In the rows, 128 means zero.
Each path below is one point turned by a fixed rotation once a step. After each direction that follows a path, write how fast that rotation turns it, in degrees per step (0 if it stays still).
Each turn is a multiple of 5 degrees from 10 to 175, or 0.
Each row of a path follows its step; steps can be skipped.
Rotation 1:
step 0: [117 124 131 141 142 119 134 125 132 125 127 119 141 125 127 127 136 134
 131 125 122 135 128 133 129 126 141 144 115 131 130 126 130 114 136 119
 126 137 140 137 130 124 129 131 118 123 120 121 124 133 143 126]
step 1: [136 137 128 141 132 133 120 112 115 123 132 129 132 130 143 131 116 137
 132 135 126 128 136 139 127 123 128 136 123 125 113 123 127 119 118 125
 113 130 126 138 127 113 130 133 121 127 133 123 132 133 134 129]
step 2: [143 130 135 116 124 130 125 118 118 123 126 142 130 117 131 133 140 141
 130 124 130 138 131 129 134 133 145 134 130 131 127 133 123 119 134 119
 114 132 130 129 116 128 123 124 128 128 128 121 114 122 140 131]
step 3: [114 134 128 123 129 127 133 121 136 108 128 136 129 116 139 126 123 137
 137 136 127 132 121 133 120 113 138 131 130 128 128 136 117 129 139 130
 130 125 132 131 120 124 139 127 113 133 134 128 120 138 135 131]
step 4: [123 117 123 131 132 116 132 129 118 125 128 133 131 118 146 134 126 120
 130 130 117 130 134 145 125 130 142 125 122 127 132 133 129 115 128 123
 123 134 139 154 124 126 130 128 131 126 128 132 127 124 128 125]
step 5: [117 131 131 141 123 120 129 124 120 123 130 138 132 137 146 123 128 142
 125 134 118 128 133 131 137 129 144 130 130 130 112 118 130 118 126 135
 118 130 137 119 124 129 132 123 135 127 133 126 121 133 131 140]
step 6: [127 123 130 124 127 118 132 119 135 128 129 129 138 128 133 134 125 130
 136 124 122 137 130 132 129 128 138 137 127 134 123 135 111 118 129 131
 116 131 135 127 128 126 121 116 116 113 114 113 130 129 147 131]
step 7: [127 136 125 127 135 119 112 123 120 119 125 122 128 120 146 121 120 132
 136 125 131 139 133 141 127 128 129 136 136 125 117 136 130 127 124 129
 128 133 134 130 127 113 125 129 112 128 132 142 120 132 142 125]
step 9: [111 125 124 125 129 135 127 114 134 130 130 150 136 125 137 130 119 136
 138 138 121 125 128 129 144 127 140 123 132 127 129 132 120 125 125 130
 123 133 133 131 131 129 128 122 122 139 136 131 122 144 137 132]
step 10: [115 125 131 122 124 116 128 134 123 129 126 118 133 119 139 131 124 128
 137 127 118 133 129 139 126 131 145 111 128 121 123 132 107 124 126 118
 120 126 128 133 118 119 124 121 131 127 121 133 133 128 135 134]
[130 130 128 123 132 128 125 126 130 125 129 126 127 130 128 130 126 125
 124 127 131 128 129 128 126 125 129 124 127 128 126 126 125 127 127 125
 129 128 127 126 126 128 124 124 129 123 130 127 123 129 128 130]
85
[127 123 127 129 126 124 131 132 125 129 126 125 133 128 130 130 127 125
 123 128 126 128 129 125 125 127 130 125 126 126 127 127 128 130 129 132
 126 128 130 125 128 130 130 129 129 127 131 127 128 131 130 127]
60
[129 129 126 130 129 125 128 125 130 132 126 123 127 130 125 130 130 131
 127 130 128 127 129 132 129 126 125 126 130 129 124 127 128 126 128 130
 127 133 129 125 125 125 130 128 132 129 125 124 130 127 131 127]
70
Rotation 2:
step 0: [142 126 131 134 126 122 130 132 121 143 119 124 126 122 124 117 106 147
 125 133 135 130 124 134 121 125 118 111 129 122 132 130 132 132 124 119
 116 132 126 145 132 141 129 119 129 128 126 148 127 130 123 121]
step 1: [130 129 125 143 132 139 132 135 128 125 131 120 126 125 133 104 110 127
 119 120 118 131 130 136 136 128 125 128 129 134 139 128 135 128 126 129
 119 144 141 134 137 120 129 139 141 126 126 125 120 136 109 121]
step 4: [123 132 114 142 124 145 129 134 123 139 137 125 136 125 126 144 120 141
 121 125 121 128 132 135 127 125 127 128 138 129 133 121 146 128 126 135
 121 136 124 141 129 131 129 129 136 125 125 136 119 121 106 114]
step 5: [126 136 122 123 130 139 116 127 130 135 128 128 114 142 119 124 119 144
 120 106 125 133 126 135 132 133 119 133 123 127 132 135 133 134 127 129
 118 129 144 136 119 129 121 130 141 127 133 131 125 129 139 104]
step 6: [139 124 130 134 113 130 134 133 118 139 129 131 122 118 134 120 118 132
 141 120 134 136 120 130 118 136 119 141 125 129 121 132 126 139 109 122
 124 139 133 141 124 120 127 136 131 138 134 128 145 130 127 115]
step 7: [120 129 114 130 120 141 127 134 129 127 130 132 156 118 123 122 130 129
 119 119 113 133 123 129 119 139 125 133 127 130 135 122 138 127 119 135
 137 141 126 144 136 130 143 138 134 130 125 126 137 132 131 124]
step 8: [128 120 115 117 126 140 130 122 124 129 132 139 122 143 127 131 130 138
 110 135 131 133 128 116 127 136 115 114 129 131 124 133 144 130 127 135
 132 136 126 148 123 132 129 133 125 134 127 132 123 122 136 108]
step 9: [138 127 133 128 125 129 117 145 125 134 124 126 131 127 140 116 121 141
 126 125 132 114 129 116 131 136 122 126 128 132 129 122 133 145 118 120
 121 138 133 141 117 140 126 119 128 137 146 134 124 124 122 114]
step 10: [132 136 130 131 142 147 132 137 108 120 134 124 140 109 133 117 123 141
 120 123 137 131 126 145 125 131 127 137 126 141 138 134 134 131 121 131
 132 142 132 131 134 123 129 130 128 134 130 130 124 129 130 117]
step 12: [139 117 124 145 120 123 125 131 124 133 128 134 134 134 127 110 124 124
 134 137 129 127 126 113 116 135 121 129 117 133 134 119 139 126 127 134
 137 137 131 134 123 130 129 121 124 144 121 142 126 114 117 111]
[129 132 132 125 124 129 129 123 124 125 129 130 130 126 128 129 129 128
 127 127 124 127 126 128 123 125 126 132 132 128 129 127 127 126 129 125
 130 128 128 130 130 126 127 129 127 130 127 129 132 126 130 132]
90
[129 125 127 129 128 131 129 128 129 125 124 127 126 133 131 130 130 128
 126 129 123 128 132 129 128 128 130 128 128 128 124 122 132 128 123 129
 130 128 125 128 129 129 128 128 127 131 131 130 126 128 131 132]
70
Rotation 3:
step 0: [138 125 122 123 110 122 120 116 121 130 125 126 143 120 123 141 131 135
 135 124 138 120 116 114 137 122 139 124 125 118 139 135 134 133 147 109
 118 131 125 123 128 122 111 128 132 129 120 131 122 135 134 112]
step 2: [138 115 140 127 136 130 121 114 119 135 127 129 143 117 147 129 126 126
 121 123 146 129 135 111 136 135 121 121 111 122 127 127 121 115 146 129
 124 125 131 125 126 114 126 129 125 127 129 134 113 128 130 119]
step 3: [128 118 140 122 126 120 115 122 118 140 119 134 137 124 127 139 140 125
 133 129 123 121 123 129 138 123 118 127 147 121 135 137 128 122 135 126
 131 134 126 116 113 129 119 124 113 124 113 144 134 119 124 105]
step 4: [129 144 130 132 120 130 111 120 106 149 128 123 142 124 132 130 122 123
 124 128 141 136 119 105 126 131 123 120 139 129 134 133 124 132 137 129
 124 138 126 127 139 121 125 133 119 130 116 118 127 137 120 129]
step 5: [135 121 123 127 129 122 126 114 115 135 130 128 138 118 140 135 120 125
 128 124 117 130 139 133 127 134 128 125 127 135 132 129 128 117 123 111
 116 125 121 113 125 110 105 122 117 135 121 136 117 141 120 114]
step 6: [129 121 119 132 117 137 121 114 113 139 115 120 148 114 122 134 140 127
 126 122 128 125 129 124 130 134 123 120 138 117 129 124 117 117 137 126
 125 126 140 121 116 115 132 133 128 124 114 138 126 111 121 140]
step 8: [121 126 126 107 114 129 129 133 106 139 126 124 135 122 124 134 121 114
 121 135 139 126 126 123 136 139 119 129 131 128 129 130 128 129 129 123
 117 134 146 112 117 120 114 121 120 119 123 123 111 128 125 117]
step 9: [136 126 128 133 121 128 117 111 121 147 117 120 129 114 138 130 126 122
 119 117 128 129 138 110 130 123 135 131 143 118 121 128 119 124 125 126
 126 131 135 136 128 111 120 123 120 116 140 144 128 132 122 119]
step 10: [138 130 134 126 111 117 144 108 114 133 127 114 140 126 137 145 123 122
 126 132 138 124 128 126 128 126 126 112 135 130 134 128 127 120 131 133
 126 123 120 119 116 127 123 137 127 135 123 131 123 114 120 108]
step 11: [116 130 130 131 111 124 117 116 112 133 112 143 141 119 125 146 126 130
 128 133 134 138 130 120 129 118 133 119 130 137 136 141 126 128 137 116
 127 132 142 113 133 123 124 125 130 115 130 142 123 134 127 128]
[128 124 126 127 131 130 126 130 128 126 127 129 127 127 125 128 128 127
 125 127 132 130 125 132 132 131 125 128 126 126 131 127 128 129 130 128
 131 128 128 128 126 124 128 129 130 128 131 131 126 125 134 131]
65
[128 125 131 130 128 127 129 126 129 125 126 124 130 123 133 128 129 129
 129 128 128 132 133 130 124 129 126 128 128 129 129 124 127 126 128 126
 129 128 129 127 127 127 135 126 130 130 128 128 129 124 130 126]
90
[128 131 127 126 130 123 128 127 129 124 123 127 132 129 126 127 125 129
 127 127 128 127 127 124 130 131 127 126 127 128 131 128 129 126 126 132
 128 132 132 127 126 126 132 129 129 127 127 125 129 129 125 132]
160
[130 126 130 131 131 128 130 125 129 129 131 130 128 131 125 132 132 132
 130 128 129 128 129 127 130 126 128 125 127 130 125 129 126 125 124 132
 127 129 129 130 125 127 130 131 129 129 126 133 124 123 126 128]
95
[130 128 130 127 129 129 127 128 126 128 128 124 128 126 128 127 125 126
 126 126 128 131 128 127 128 132 131 128 130 129 123 133 127 130 127 131
 129 128 126 129 132 129 131 134 125 130 128 131 132 128 131 131]
135
Rotation 4:
step 0: [132 120 130 117 141 132 115 152 128 123 127 131 126 127 137 122 120 120
 127 124 126 143 126 125 129 111 135 122 115 121 129 129 123 130 131 125
 114 118 116 120 131 109 121 134 128 122 133 133 116 128 123 141]
step 1: [124 134 127 128 129 123 122 105 134 137 125 128 131 130 119 143 117 130
 121 120 128 123 129 112 111 132 118 133 126 135 133 128 130 133 121 123
 137 112 110 125 117 124 114 136 116 129 124 133 124 110 125 131]
step 3: [124 124 140 123 130 118 112 131 122 122 138 128 123 134 120 136 125 126
 131 113 139 110 141 135 132 115 127 122 119 129 133 140 136 115 135 122
 119 129 131 128 136 121 114 124 115 119 136 123 134 145 132 128]
step 4: [128 125 119 146 119 123 117 124 120 138 127 121 119 141 120 125 118 125
 112 142 110 133 130 126 127 139 116 141 122 126 127 132 128 127 130 139
 124 127 132 127 130 121 117 114 127 131 133 136 130 125 111 142]
step 5: [123 114 137 129 134 118 119 133 138 124 116 125 132 116 139 133 123 120
 123 126 127 145 136 120 133 128 137 127 115 124 132 135 125 141 132 140
 127 122 114 146 121 126 130 124 142 121 127 109 123 126 139 132]
step 6: [125 134 136 103 140 136 122 131 126 144 122 116 132 116 119 130 113 130
 126 113 136 119 130 125 122 125 122 136 123 129 138 138 125 127 122 124
 138 129 126 122 143 115 124 141 129 127 125 132 122 125 115 134]
step 7: [139 142 117 131 121 120 133 126 120 136 128 130 129 123 116 146 135 124
 134 134 122 129 128 114 125 145 130 123 132 129 142 130 148 136 130 122
 123 115 121 125 128 127 122 125 134 117 138 128 151 129 122 127]
step 8: [126 130 147 136 123 120 133 143 137 122 118 128 128 128 132 126 116 130
 142 124 126 114 131 131 135 126 142 127 123 123 124 140 131 132 133 141
 103 119 139 143 128 123 125 129 111 123 129 131 126 132 121 132]
step 9: [120 119 134 137 138 117 123 122 119 131 151 125 128 139 128 119 127 125
 121 125 126 132 125 119 113 114 126 133 128 128 139 135 118 130 133 130
 138 131 124 131 131 112 111 132 127 126 133 139 135 137 122 147]
step 10: [114 126 115 141 127 126 123 123 131 129 114 108 132 119 116 133 128 117
 119 128 125 131 134 117 129 123 119 127 110 135 134 121 129 137 132 142
 124 111 138 124 122 134 127 130 142 130 124 123 133 114 132 128]
[128 131 127 128 131 132 129 126 128 130 120 127 128 125 130 130 125 126
 126 124 127 134 126 128 128 124 128 126 126 128 126 126 128 127 127 128
 132 128 124 127 126 126 127 126 130 129 126 130 128 129 128 127]
70
Rotation 5:
step 0: [134 124 133 123 122 127 126 134 117 124 130 129 122 124 127 138 137 139
 142 123 135 127 131 109 144 127 126 133 116 122 143 138 131 130 139 133
 120 126 124 138 105 133 127 113 123 130 134 114 133 123 115 128]
step 1: [134 134 128 132 124 132 125 132 123 132 125 126 119 121 126 114 142 132
 146 127 155 137 124 127 133 125 135 137 114 116 128 134 129 121 126 130
 122 136 145 139 133 112 129 139 136 129 134 137 123 134 128 135]
step 2: [134 134 128 133 133 126 135 132 126 130 147 125 129 116 134 122 136 131
 134 132 118 130 141 120 130 128 135 119 126 118 127 156 113 129 129 113
 122 144 130 134 131 130 130 134 123 127 144 112 132 127 124 130]
step 5: [121 127 136 138 120 118 132 134 135 149 129 132 136 114 145 119 141 128
 140 128 123 118 130 134 125 140 125 127 114 134 127 149 124 132 125 113
 133 136 120 130 126 123 141 120 130 136 127 132 129 131 134 123]
step 7: [140 140 132 121 118 130 125 129 121 146 123 118 118 133 133 120 112 139
 139 129 143 118 119 133 123 131 137 128 120 132 124 125 121 126 125 116
 128 141 118 122 142 131 136 120 134 136 122 121 123 137 139 139]
step 8: [139 123 145 123 120 133 114 130 128 132 132 134 113 120 134 141 139 130
 143 132 119 129 136 128 131 130 124 122 137 140 130 143 126 126 127 125
 139 139 118 124 124 130 147 107 134 123 132 124 125 121 130 130]
step 9: [124 125 111 119 132 139 120 122 129 128 115 135 125 120 121 120 127 126
 148 131 136 121 114 114 130 138 135 124 114 134 130 122 129 127 127 125
 135 137 133 130 128 123 147 114 132 129 129 135 133 127 109 140]
step 10: [139 128 139 121 134 135 130 127 129 141 125 117 120 125 127 124 130 148
 136 128 128 138 133 119 148 120 127 130 122 124 129 128 123 129 139 116
 121 140 129 131 144 136 128 111 127 129 121 114 123 135 114 129]
step 11: [133 119 134 132 119 142 120 119 133 134 116 117 117 123 138 125 130 129
 137 127 135 144 132 128 132 124 137 123 125 130 121 153 132 123 130 125
 132 121 133 124 123 114 136 121 133 145 145 132 129 121 122 136]
step 12: [141 127 118 121 119 126 115 133 125 135 136 119 127 116 119 121 128 116
 132 133 121 130 123 114 137 129 129 126 125 122 122 128 125 123 124 138
 124 137 132 132 138 130 138 132 123 128 145 116 142 126 101 137]
[128 129 127 131 127 128 127 127 129 126 126 129 128 127 127 126 133 127
 130 130 124 128 130 128 122 125 126 131 129 132 123 130 126 127 129 129
 130 128 127 132 130 129 133 132 130 128 131 127 131 127 128 127]
110
[127 129 123 130 126 130 127 127 126 129 126 129 125 128 126 125 123 126
 127 127 125 126 126 126 129 128 126 125 125 126 128 127 124 129 126 126
 127 129 128 132 132 130 126 129 123 126 131 129 129 131 131 131]
140
[125 125 131 131 129 129 131 127 127 132 122 130 129 124 128 126 129 128
 129 125 128 125 128 126 132 126 127 131 128 130 126 127 127 129 131 127
 124 122 128 128 127 127 126 126 129 128 130 128 127 131 126 125]
70
[128 127 127 129 132 130 136 128 128 128 130 130 127 129 127 126 128 133
 128 131 128 131 131 132 127 130 129 128 126 126 126 128 126 129 131 125
 129 126 131 128 133 125 127 127 127 131 128 129 129 127 127 130]
85
[127 130 131 128 127 129 125 128 126 127 129 134 126 131 130 128 126 129
 130 131 128 126 124 132 128 127 130 127 126 134 128 123 128 131 132 126
 129 129 128 126 129 130 128 122 129 125 128 128 130 127 131 129]
35
Rotation 6:
step 0: [140 128 132 120 128 123 135 119 132 127 119 121 117 129 137 133 121 140
 125 140 118 129 136 129 138 113 138 121 124 123 138 130 148 137 125 127
 132 135 134 131 116 134 133 139 134 135 138 124 130 121 123 137]
step 2: [129 129 124 120 137 133 116 137 113 130 121 119 129 136 130 132 132 123
 133 115 131 119 148 140 115 127 124 132 134 129 141 119 136 128 122 126
 128 133 141 136 139 129 134 133 123 129 122 130 122 135 137 135]
step 3: [127 121 121 145 126 122 125 117 133 134 130 134 125 147 122 124 131 130
 121 111 128 125 130 139 132 132 117 136 131 123 128 132 129 118 138 128
 123 135 128 117 135 138 138 132 126 118 140 132 133 130 147 131]
step 4: [125 131 114 128 116 135 127 127 139 132 117 136 128 123 122 123 134 129
 133 127 145 126 118 131 123 135 131 146 114 129 117 124 128 125 128 133
 127 131 131 123 135 125 111 115 117 118 125 123 122 133 140 133]
step 5: [120 137 146 125 114 124 128 128 149 132 133 125 147 126 136 136 139 133
 134 136 129 131 120 132 131 117 118 133 112 125 132 124 143 133 133 131
 118 124 126 127 133 136 129 124 129 129 132 126 126 130 127 124]
step 6: [122 129 135 132 116 130 138 123 126 133 137 130 116 122 124 125 129 121
 135 136 116 132 114 128 130 125 129 122 126 124 133 131 116 139 130 128
 118 142 118 129 126 124 122 117 131 145 131 113 139 133 127 115]
step 8: [128 128 133 141 135 121 124 120 104 133 138 122 124 126 136 131 124 132
 117 124 118 134 124 147 124 127 135 111 123 129 122 131 134 131 120 124
 125 132 128 123 119 135 137 135 129 115 128 136 130 118 122 127]
step 9: [127 130 114 132 123 144 131 129 118 124 115 122 110 131 126 131 113 130
 125 130 123 133 134 127 123 124 140 130 130 124 126 132 129 128 130 119
 128 140 142 129 125 129 119 136 127 120 132 138 118 138 124 148]
step 10: [135 121 125 119 127 128 122 123 125 120 122 128 139 128 128 141 136 139
 131 127 127 116 148 123 137 119 123 126 118 123 121 135 134 126 134 128
 140 135 128 120 129 137 142 125 119 126 132 141 121 137 139 141]
step 12: [124 123 128 118 124 126 125 135 150 135 122 124 133 133 117 120 134 128
 129 116 130 123 123 129 126 135 118 126 129 132 143 114 125 123 133 130
 110 134 136 115 142 120 129 124 129 135 126 138 131 135 135 130]
[128 131 128 135 131 128 130 130 126 129 128 129 127 129 130 125 128 125
 127 122 131 129 130 130 125 130 130 130 128 127 123 125 128 127 127 127
 124 128 128 122 128 128 128 131 127 128 128 130 128 126 127 130]
70
[133 128 124 129 127 131 129 127 130 128 134 126 131 129 128 126 132 125
 126 131 128 129 126 128 130 132 130 130 127 128 128 128 128 133 127 125
 126 128 129 129 127 133 129 129 126 129 124 128 128 131 126 125]
40
[123 130 128 128 129 127 131 125 132 132 127 129 130 128 128 126 133 133
 128 130 131 127 127 127 127 125 128 128 125 130 129 129 125 127 130 129
 127 128 128 126 124 126 128 131 124 134 126 128 129 130 126 129]
55
[126 128 130 131 127 131 125 126 130 127 128 128 125 126 124 126 130 127
 125 125 127 130 125 128 133 127 128 128 132 124 128 128 122 126 128 129
 127 133 130 132 126 130 126 130 128 127 131 126 129 124 126 130]
135
[127 128 131 129 128 127 132 131 129 125 124 124 125 125 129 130 130 126
 126 129 125 133 124 129 128 129 133 130 126 128 130 127 128 125 127 131
 129 128 124 127 129 129 130 127 129 129 127 128 129 129 127 122]
45
